a =
0.008,-0.089,0.125,0.104,-0.061,-0.101,-0.051
-0.115,0.175,0.103,0.156,0.057,0.131,0.163
0.185,-0.038,0.008,0.101,0.222,0.166,0.003
-0.052,0.047,-0.012,0.201,0.067,-0.127,0.137
0.049,0.026,0.110,0.069,0.116,0.070,-0.206
-0.089,0.003,0.123,0.170,0.010,0.226,0.081
0.157,0.053,0.116,-0.101,0.035,0.230,-0.032
0.155,0.053,0.117,0.017,0.024,-0.173,0.131
-0.126,0.102,-0.020,0.110,-0.046,0.007,0.199
-0.016,0.082,0.101,-0.025,-0.001,0.202,-0.140
-0.020,0.078,0.101,-0.024,0.001,0.205,-0.142
0.028,0.205,0.089,0.052,0.163,-0.024,-0.129
0.121,0.152,-0.031,-0.170,-0.023,0.009,0.084
-0.034,-0.128,0.004,0.222,0.011,-0.033,0.054
0.111,0.013,-0.007,0.008,0.106,0.300,0.067
-0.090,0.142,0.103,-0.002,-0.123,-0.064,0.096
a[0][0]: 0.008
a[4][2]: 0.110
a[0][4]: -0.061
a[4][6]: -0.206
a[15][6]: 0.096
a[11][5]: -0.024
a[:, 1]: [-0.089, 0.175, -0.038, 0.047, 0.026, 0.003, 0.053, 0.053, 0.102, 0.082, 0.078, 0.205, 0.152, -0.128, 0.013, 0.142]
a[0][2]: 0.125
a[9][6]: -0.140
a[2][3]: 0.101
a[13][2]: 0.004
a[4][4]: 0.116
a[5][0]: -0.089
a[13]: [-0.034, -0.128, 0.004, 0.222, 0.011, -0.033, 0.054]
a[7][0]: 0.155
a[7][6]: 0.131
a[6][3]: -0.101
a[6]: [0.157, 0.053, 0.116, -0.101, 0.035, 0.230, -0.032]
a[1][5]: 0.131
a[1][3]: 0.156
a[2][4]: 0.222
a[8][4]: -0.046
a[1][2]: 0.103
a[7]: [0.155, 0.053, 0.117, 0.017, 0.024, -0.173, 0.131]
a[8][5]: 0.007
a[3][3]: 0.201
a[3]: [-0.052, 0.047, -0.012, 0.201, 0.067, -0.127, 0.137]
a[9][2]: 0.101
a[10][0]: -0.020
a[:, 3]: [0.104, 0.156, 0.101, 0.201, 0.069, 0.170, -0.101, 0.017, 0.110, -0.025, -0.024, 0.052, -0.170, 0.222, 0.008, -0.002]
a[14][5]: 0.300
a[:, 0]: [0.008, -0.115, 0.185, -0.052, 0.049, -0.089, 0.157, 0.155, -0.126, -0.016, -0.020, 0.028, 0.121, -0.034, 0.111, -0.090]
a[6][4]: 0.035

m = [ 2.18  5.99 -5.97  0.20 -5.37]
m[0]	2.18
m[4]	-5.37

B =
[[ 0.45  1.62  2.62  0.80 -1.56  0.13 -0.63  1.01  1.96  0.66  1.91]
 [ 0.66  3.28 -0.77  1.85 -1.16 -1.10  0.04  0.33  1.32 -1.19  2.41]
 [-2.38  2.83  1.94 -0.51 -1.14 -0.92 -2.01  0.18  0.39 -0.41 -1.78]
 [-1.41  1.43  1.46 -0.44 -1.98 -3.71 -0.30  1.62  2.57  0.00  1.29]
 [ 1.45 -1.58 -1.23 -0.58  0.95  1.33  0.55  0.08 -0.98  2.05 -3.80]
 [ 0.68  1.63  1.20  2.13 -1.16 -1.54  0.49  3.26  2.18 -0.62  1.68]
 [-0.96 -0.48 -0.66  1.74  0.21 -1.23  1.39 -0.39 -1.21  2.39 -1.24]
 [-2.73  1.81 -1.05  3.07 -1.76  0.33  0.54  0.60  0.66  3.70 -0.79]
 [ 1.92 -2.32 -3.86 -0.82  0.27  1.89  1.51 -0.58 -1.40 -0.37  0.22]
 [-2.41 -0.28  5.74  1.53 -1.08 -1.33 -1.78  1.85 -1.09  1.68 -0.48]
 [ 0.22  2.70 -1.72  0.10 -2.20 -4.28  0.90  2.20  2.48 -0.10  0.87]
 [ 2.40 -1.76 -2.30 -1.82  0.82  0.82  0.27 -2.04  0.15 -0.40  1.86]
 [ 2.74 -0.79 -2.78  1.15  0.20  0.89 -1.23 -2.44 -0.70  0.30 -1.09]
 [ 0.71 -2.38 -3.67 -0.93  0.63  1.75  0.67 -2.37  0.14 -2.28  0.47]]
Rows and columns are counted from 0.
(0, 0) = 0.45
(7, 3) = 3.07
(11, 3) = -1.82
(9, 1) = -0.28
(12, 6) = -1.23
(11, 1) = -1.76
(4, 1) = -1.58
(7, 9) = 3.70
(8, 0) = 1.92
(4, 0) = 1.45
(7, 1) = 1.81
(11, 0) = 2.40
(12, 7) = -2.44
(3, 1) = 1.43
(10, 10) = 0.87
(12, 3) = 1.15
(2, 2) = 1.94
(3, 2) = 1.46
(10, 3) = 0.10
(9, 5) = -1.33
(1, 1) = 3.28
(7, 8) = 0.66
(5, 0) = 0.68
(10, 8) = 2.48
(8, 7) = -0.58
(3, 6) = -0.30
(5, 3) = 2.13
(4, 7) = 0.08
(13, 3) = -0.93
(3, 10) = 1.29
(10, 5) = -4.28
(5, 7) = 3.26
(3, 8) = 2.57
(1, 0) = 0.66
(2, 3) = -0.51
(1, 10) = 2.41
